Each path below is one point turned by a fixed rotation once a step. After each direction that follows a path, write how fast that rotation turns it, in degrees per step (0 if it stays still).
Each turn is a multiple of 5 degrees from 10 to 175, or 0.
Each row of a path follows its step; steps can be skipped.

step 0: 7.4, 5.0, 0.9, 0.4, -6.4, 17.6, -21.2, 7.9, 20.7, -18.7, 8.2, 7.9, 10.2, -0.4, 16.8, 7.5, 22.1, -0.4, 11.4, 3.2, 2.0, 10.2, -8.9, -14.9, -10.6, 12.8, -38.2, -1.6, 4.2, -13.7, 30.3, -7.1, -19.1, 0.3, -6.9, -15.5, -10.5, 21.0, -30.1, 13.9, -7.1, 14.7, -12.9, 12.9, -21.4
step 1: 20.8, 18.6, 1.4, 0.2, -11.8, -1.7, 0.8, -9.1, 22.0, -17.5, -5.5, -12.5, 5.4, 2.4, -2.6, -0.8, 1.9, 32.4, 29.5, -12.1, 2.7, 5.4, 10.5, 3.4, -14.4, 5.2, -2.1, 6.4, 3.7, -18.3, 2.0, -5.7, -6.0, 18.1, -31.7, -15.5, -1.4, 33.6, -30.3, 27.4, -9.2, -0.9, -4.4, 9.8, -11.1
step 2: 8.4, 11.0, -19.1, 5.1, -20.8, 0.4, 8.8, -4.6, 22.6, -4.6, -9.8, -40.2, 7.1, -1.9, 4.0, -7.2, -19.7, 14.2, 22.7, -2.7, -5.7, 20.0, 7.9, 5.7, -4.4, 22.8, -16.8, -2.5, 8.8, -3.6, 5.8, -14.1, 4.4, 6.5, 4.1, 1.0, -2.1, 4.3, -35.1, 4.2, 18.4, 1.5, 18.7, 34.0, 8.8
step 3: 12.2, 10.2, -26.1, -6.2, -1.1, -13.3, 4.0, -6.1, 5.1, 6.4, 15.0, -6.5, 18.7, -3.4, 15.4, 18.5, -18.5, 4.4, 17.1, -22.7, -7.4, 9.3, -1.2, -19.8, 14.7, 13.4, -33.9, 11.1, -8.0, -19.0, 1.3, -6.0, 4.8, 7.0, 6.2, -32.2, -2.3, -2.6, -20.2, -9.3, 20.8, 7.0, -14.9, 30.6, 11.9
step 4: -15.4, 25.5, -1.4, -10.6, -6.2, -0.9, -11.1, -19.6, 13.2, 0.3, 10.1, -8.0, 8.9, -10.4, -8.1, 15.7, 0.5, 6.0, 2.8, 5.7, 3.0, -12.4, -2.2, -14.8, -8.4, -18.7, -15.7, -4.9, -12.3, -31.6, 16.7, -6.8, 12.1, 15.1, -3.2, -25.4, 13.0, 22.9, -2.0, 2.9, 7.2, 1.4, -14.1, 49.1, 19.1
step 5: -7.5, 2.5, 13.8, -7.3, -29.0, -12.0, -16.9, -10.7, -3.4, -25.3, -9.8, -30.9, -0.4, -14.8, 1.7, 12.8, -33.4, -4.3, -16.1, 5.5, 3.9, 13.1, -0.8, -6.7, -7.5, -4.1, -5.1, 18.4, -5.8, -6.2, 14.3, 5.3, 7.9, 17.4, -12.7, -16.6, 16.8, 15.1, -8.0, 15.8, 15.5, -20.7, -13.5, 31.0, -8.1
step 6: -5.3, -25.9, 14.4, 16.3, -23.4, -3.2, -8.1, -8.9, -8.4, -10.6, 9.5, -7.4, 5.4, -0.4, 40.9, 13.3, -14.2, 17.0, -20.6, 5.3, 18.8, 4.5, 17.1, -11.2, 11.2, 22.1, -1.6, 11.7, 9.3, -9.9, 14.9, -4.6, -7.0, 11.9, 13.4, -12.2, 15.4, 12.5, -24.0, 9.7, 9.7, 3.6, -4.5, 29.0, 12.9
step 7: 13.4, -5.3, 13.4, -15.0, -8.0, -20.2, 6.7, -19.0, -8.8, 3.8, -3.0, 19.9, 15.6, 10.6, 26.0, 13.4, -11.6, 36.5, 14.7, 16.1, 8.5, -15.7, 4.2, -2.6, 3.3, 11.9, 11.0, 23.1, -9.6, -19.9, -2.4, 8.5, 16.2, 10.4, 15.5, -1.6, 0.0, 5.5, -11.5, 13.8, 0.4, -3.8, -3.4, 43.4, -4.4
step 8: 0.6, 10.4, -0.4, -21.3, 0.6, 4.0, -20.7, 4.6, -13.0, -5.3, -20.3, 16.1, 8.8, -3.4, -0.8, 1.6, -14.9, 7.6, -7.7, 11.4, 6.7, -13.5, 5.7, -9.3, -13.3, 19.6, -11.5, 6.2, -13.0, -11.1, 24.6, 0.9, 8.8, -1.8, 13.9, 23.0, -3.3, 2.2, -15.2, 1.9, 16.9, -12.1, 19.3, 54.4, -17.9
step 9: 0.6, -3.9, 6.7, -7.9, 24.9, 7.0, -33.1, 14.8, -17.3, -17.2, -9.2, 6.2, 1.6, 15.5, 4.4, 21.5, -13.6, 10.5, -18.1, -18.5, -1.8, -7.2, -5.9, -18.3, -6.7, 12.6, -28.6, 20.6, 0.0, -24.7, 2.0, -3.8, -9.6, 1.3, 4.9, 0.6, 2.7, 10.2, -34.3, 20.4, -0.6, -18.5, -5.8, 13.6, -11.8
step 10: -7.1, 11.6, 26.1, 16.9, -0.1, 12.9, -1.4, -4.4, 10.3, -4.5, -19.6, -7.0, -2.3, 22.7, 16.9, -12.9, 8.8, 18.5, -14.3, -5.5, -3.1, -23.5, 17.6, -4.6, -13.2, 7.6, -16.9, 4.2, -7.4, -35.3, -13.0, -7.4, 7.9, 0.3, 6.5, -4.2, -7.0, 20.4, -32.5, 26.5, -12.7, -22.6, -0.8, 15.5, 9.2
step 11: 1.7, 25.6, -2.6, -3.8, -4.7, -7.9, 11.5, 3.2, 3.8, -9.7, -23.6, -26.8, 14.4, 18.7, 20.0, -23.4, -18.4, 12.3, -3.6, -11.8, -3.2, 10.3, 33.2, -17.5, -13.3, 9.9, -12.1, 23.1, -13.9, -5.3, -25.7, 8.2, 0.1, -0.4, 16.3, 2.1, -7.4, -0.2, -3.0, 11.1, -7.1, -19.2, 9.8, 26.6, -11.0
Directions:
-3.6, 6.3, 2.0, 4.5, 6.6, 9.0, 8.6, -1.9, -2.7, 0.2, 4.7, 3.4, -4.2, 9.3, 2.4, 4.4, 1.9, -6.5, -3.4, 1.2, 0.4, 1.2, 1.5, 0.2, -4.0, -0.1, -2.7, 5.0, -5.9, 6.0, -5.5, 8.6, -5.4, 1.1, 0.3, 4.5, -6.3, 3.8, 0.9, 3.7, 0.6, -2.6, 9.2, -1.5, -2.1 : 20
-9.5, -0.3, 9.6, 2.1, -9.2, -2.9, 0.0, -2.5, -1.4, 2.8, 3.0, -5.1, 3.6, 0.8, 1.6, -8.5, 0.1, -3.6, -6.1, 0.5, 0.8, 4.6, 2.1, -4.4, -5.4, -7.9, -4.9, 6.4, -0.8, -3.1, -0.9, 3.1, -5.9, 0.0, 2.2, -4.2, -1.8, -2.2, 9.2, -3.3, -4.1, 4.4, -8.1, 0.3, -0.1 : 55
-11.9, 6.3, -1.7, -4.5, 10.3, -3.9, -1.8, -0.9, -0.8, -2.0, 3.6, 7.4, 4.3, -6.5, -5.1, -3.9, 1.0, -1.8, 1.5, 1.2, -1.4, -6.8, -10.9, -3.8, -6.1, 1.9, -5.1, -2.4, -2.4, 3.8, 3.6, 5.4, 0.1, 0.3, 2.0, -2.5, 5.0, -2.7, -3.3, -0.5, 5.7, 1.7, -4.2, 0.1, -4.3 : 80
-0.7, 9.7, 3.0, 2.0, -2.3, -3.2, -0.7, 2.6, 5.7, 11.5, -4.0, -1.7, 3.1, -4.9, -0.9, 1.4, 3.4, 1.0, 4.7, 5.5, 6.2, -7.5, 3.4, -3.4, 0.8, 0.5, -0.8, 4.8, 0.3, -1.7, -4.7, 2.9, 8.8, 2.8, -5.3, 6.4, 6.0, 10.3, 5.1, -1.0, -2.4, 0.7, 2.7, -2.9, -4.5 : 115
